In the rows, zero is written as 128.
T: 3 groups of rows, each row roughly a mix of its group's hidden directions:
T (126 x 13):
[[119 158 136  90 147 148  82 163 140 115 145 112 152]
 [159 139 126 119  79 144 143 156  98  94 142 116 101]
 [152 157 115 100 133 143 130  96 145 120  83 173 138]
 [104 145 114 137 122 123 157 169 143 120 136 148 188]
 [138 155  89 110 109  86 119 168 148 125 101 112 110]
 [113 109 130 151 127 127 195 105 119 117  93 142 113]
 [141 144 109 123 105 146 195 136 129 103 130 140 162]
 [123 153 138  93 143 138 169 167 159 126 149 138 161]
 [147 146 163  74 105 133 100 147 154 109 138 110 140]
 [145 139 126 110 169 166 141 103  93 156 129 111  94]
 [176  98 148 154 140 130 145  95 106 131 135  87 132]
 [164 124 154 100 130 157 128 101 161 130  90 114 161]
 [142 169 103 113 116 143 157 111 134 161 121  76 121]
 [135 124 127 129 126 137  82  72 106 116 109 133  87]
 [123 153  81 132 104 104 104 166 130  94 128 157 130]
 [145 126 126 168 112  81 136  93 115 109 102 158 145]
 [146 126 187  93 135 150 111 108 156 125 105 116 144]
 [147 139 141 120  92 150 157 142  97  81 157 149 137]
 [133 139 144 166  93 123 159 152 145 110 174 122 155]
 [128 111 153 142 132 151  93  90  93 147  85 146 120]
 [141 134 126 121 137 137  73 168 145  80 116 140 117]
 [ 91  92 100 116 143 100 110 121 156  96 132 158 148]
 [178 108 138 127 127 138 152  92 157 142  98 113 158]
 [125 157 154  73 138 136 147 158 166 122 111 141 143]
 [140 186 146  99 112 142 132 175 144 119 147 121 132]
 [132 159 157 101  92 145 172 124 103  96 130 147 122]
 [130  97 127 156 126 133 153 114 102 129 103 103  68]
 [109 159 131 148  95 119 110 152 107 106 115 172 163]
 [133  98  95 103 170 105 168 131 141 154 147 111 123]
 [119  86 116 170 111 112  78 105 104 132 114 130 122]
 [169 110 174 128 127 151 146 144 118 148 149  89 147]
 [141 118 159 151 128 130 128 125  79 168 174 120 137]
 [107 128 152 105 132 127 143 137 163 121  78 174 149]
 [ 92 152 106 153 114  95 123 137  92  94 115 162 124]
 [ 73 148 129 101 115 140 145 184 132 129 139 126 126]
 [104  89  95 147 156 114 125 101  94 140 117 161 144]
 [136  89  95 126 153  99 145 117 127 138 152  93  88]
 [173 131 133 112 122 129  98  80 149 162 131 152 148]
 [112  98  91 153 141 122 131  80 142 174 135 122 122]
 [153 100 183 151 110 112 161 124 130 138 118 107  99]
 [158 101 100 146 126 162 164 131 139 141 154 124 172]
 [120 111 124 100 142 109 152 143 172 136 135 161 178]
 [127 122 129 139 105 159 188  87 134 149 132 128 154]
 [176 139 142 111 122 150  95  86 114 125 114 128 165]
 [157 136 154  94 102 118 130 116 176 158 126 149 157]
 [140 186 127 131  95 159 101 148 131 113 147 101 120]
 [147 124 131 148 151 129 110 100 134 142 144 174 184]
 [149 154 150 155 117 157 166 134 111 126 176 103 117]
 [108 162 103 136 109  80 126 129 136 104  82 129 108]
 [170 104 128 148 159 135 162 121 116 103 123  96  91]
 [ 84 161 129 134 131 135  99 129 142  97  77 111 118]
 [104 124 147  89 146 175 142 151 164 147 115 107 125]
 [114 179 148 104  87 136 152  97 127 131 102 119 112]
 [158 164 107  93 115 107 144 157 162 154 139 127 153]
 [112 141 184 133 132 171 121 135 111 105 106 110  98]
 [ 67 124 102 121 138 147 105 157 128 147 159 114 109]
 [136 107 161 122 133 150 153 130 171 179 116 133 154]
 [101 124  97 125 122  86  97 169 107 117 118 159 143]
 [132 104 128 145 118 116 174 108 158 182 125 128 152]
 [149  82 147 154 129 141 112 143 144 151 146  83 155]
 [120 172 168 119 127 170 123 112 106  97 112 152 119]
 [104 130 145 133 112 115  53 118 128 139 148 115 110]
 [128 123 143  96 124 158 144 147 133 169 171  88 130]
 [119  92 114 138 161  92 132 159 146 114 130 169 157]
 [100 105  83 163 124  99 116 135 166 146 123 154 129]
 [121 140 135 155  98 164 136 115 107  72 141 146 155]
 [156 167  91 119 143 155 148 102 114 160 127  97 116]
 [125 135 125 128 140  71 134 106 147 156  90 167 130]
 [151 117 159 170 139 128 115  95 104 127  95 157 156]
 [ 75 120 145 149 165 151  99 120 105 117 101 138 110]
 [135 188 144 115 111 134 170 147 136 103 141 147 147]
 [147  95  94 140 110 125 187 126 143 158 140 117 139]
 [143 132 129  72 144 130  87 131 134 162  93 127 107]
 [150 159  93 135 108 125 114 160 114  99 112 173 151]
 [112 155  92 139  94  93 134 131 115 110 130  87  95]
 [ 84 122 135 151 123  96 126 152 111  75 120 109 108]
 [ 97 124 105 117 152 111 111 152 142 136 182 100 156]
 [162 119  78 128 119 135 152  98 117 144 150  85 136]
 [ 97  90 141 119 170 124 119 150 126 127 179 130 149]
 [146 113 130 110 137 117  78 143 129 170 162  99 106]
 [134  91 122 130 165 113  98 130 133 169 175 119 140]
 [151  95 159  80 139 138 130 158 145 160 145 149 134]
 [114  87 142 134 120 134  56 121 137 129 108 120 115]
 [142  95 104 134 136 108 106 109 111 168  92  99  97]
 [153 183 101 151 102 133 103  92 119 126 129 113 143]
 [150 125 108 140 116 116 174 132 165 154 157 111 167]
 [118 146 137 148  91 113 142 174 149 116 138 142 177]
 [124 143 172  80 128 164  96 138 130 143 132 106 108]
 [112 167 116  85 138 119 150 170 149  97 142 142 141]
 [ 95  88 110 135 120  88 150 137 170 147 116 145 144]
 [133  94 136 141 176 106 119 101 119 175 125 128 100]
 [ 90 123  94 177 117 100 116 151 116 121 118 162 139]
 [ 95 157 105 154 108 149 104 150 128  86 153 126 153]
 [126 153 105 153 123 106 147  98  71 120 127 162 122]
 [ 72 122 114 136 137 110  78 143 136 105 137 129  99]
 [131 147 120 113 126  97 145 167 125  81  92 160 119]
 [104 117 168 104 118 115 124 158 151 130 165  85 110]
 [110 138  95 150 137 151 161 131 110  96 159  88 149]
 [160 111 131 140 117 107 167  82 147 166 124 128 150]
 [156  97 145 136 144 163 154 108 148 165 108 104 156]
 [116 119 117 152 147 164 139  98  73 134 118  96 142]
 [122 122  96 144  99  86  99 154 128 126  98  92 109]
 [128 108  81 138 134 112 171 171 147 107 103 123 134]
 [128 124 117  95 161 123 179 163 158 149 130 103 136]
 [129 160 151 109 139 166 163 141 153 113 127  83 110]
 [135 138 119 118 100 114  65 140 127 148  80 128 129]
 [116 135  87 158 135 117 105 149  84  88 140 131 104]
 [132  67 121 141 151 137 128  96 145 162 151 129 151]
 [ 83 147 108 129 135 116 109 140 113  73 106 140 100]
 [101 137 130  94 153 154 132 160 157 124 139 152 176]
 [117 133 138 168  82 119 101 122 128  89 144 159 151]
 [ 95 133 121 104 116  83 151 161 113  99 155 112 104]
 [133 117 102 178 108 105 152 150  89 143 157 126 140]
 [126  89 138 131 143 126 171  96 147 179 124 145 140]
 [163  92 121 139 140 140 165 116 106 165 150 104 102]
 [ 96  82 106 173 142 124 149 142 132  92 117 132 136]
 [129  92 147 118 170 129 162 119 145 160 122 164 153]
 [128  98 142 123 146 139 133 108 171 102  81  91 130]
 [154 165 149 141 111 153 178 130 139 137 159 126 158]
 [ 92 150 125 119 151 160 123 160  99  87 107 134 104]
 [134 105 143 130 122  84 130 120 104 137  70 140  95]
 [120 121  93 156  94 108  96 148 131 101 169 122 151]
 [106 142  99 168 113 127 125 119 101  90 134  85 104]
 [ 79 125 128  96 120 142 169 143 155 135 145  95 147]
 [174 120 124 134 127 105 147 108 106 150 170 114  87]
 [124 130 120 101 120  75 134 161 134 138  89 163 148]]
which group is each row in? (one row of each group first):
[153 116 140 123 149 146 118  96  94 155 123 107  74] | <45>
[135 112 124  98  99 136 157 174 153 114 149 147 165] | <118>
[115 130  98 157 131  98 100 113  94  79 126 131 103] | <49>

[137  94 112 160 131 112 149  99 114 164 124  99  87] | <118>
[122 120 123 150 175 126  97 121 105 122 183 126 155] | <118>
[ 93 116 127 154 132 122 144 129 141  85 109 172 165] | <118>
[140  86 150  91 166 133 133 133 153 161 129 103 105] | <45>
[ 81 114 113 119 116 133 149 141 154 181 154 108 137] | <49>
[163 110 129 161 156 163 157 108  90 117 146 140 140] | <118>
[130 161 132 149 111 157 132 110  85  84 118 108 100] | <118>
[ 91 151 185 108 113 123 155 136 119 125 104 147 148] | <49>
[155 111 115 123 116 108 121  99 161 157  84  92 112] | <45>
[146 102 174 138 130 125 133  78 144 154 107 118 158] | <49>
[ 89 108 175 115 148 135 108 130 146 125  85 152 113] | <118>
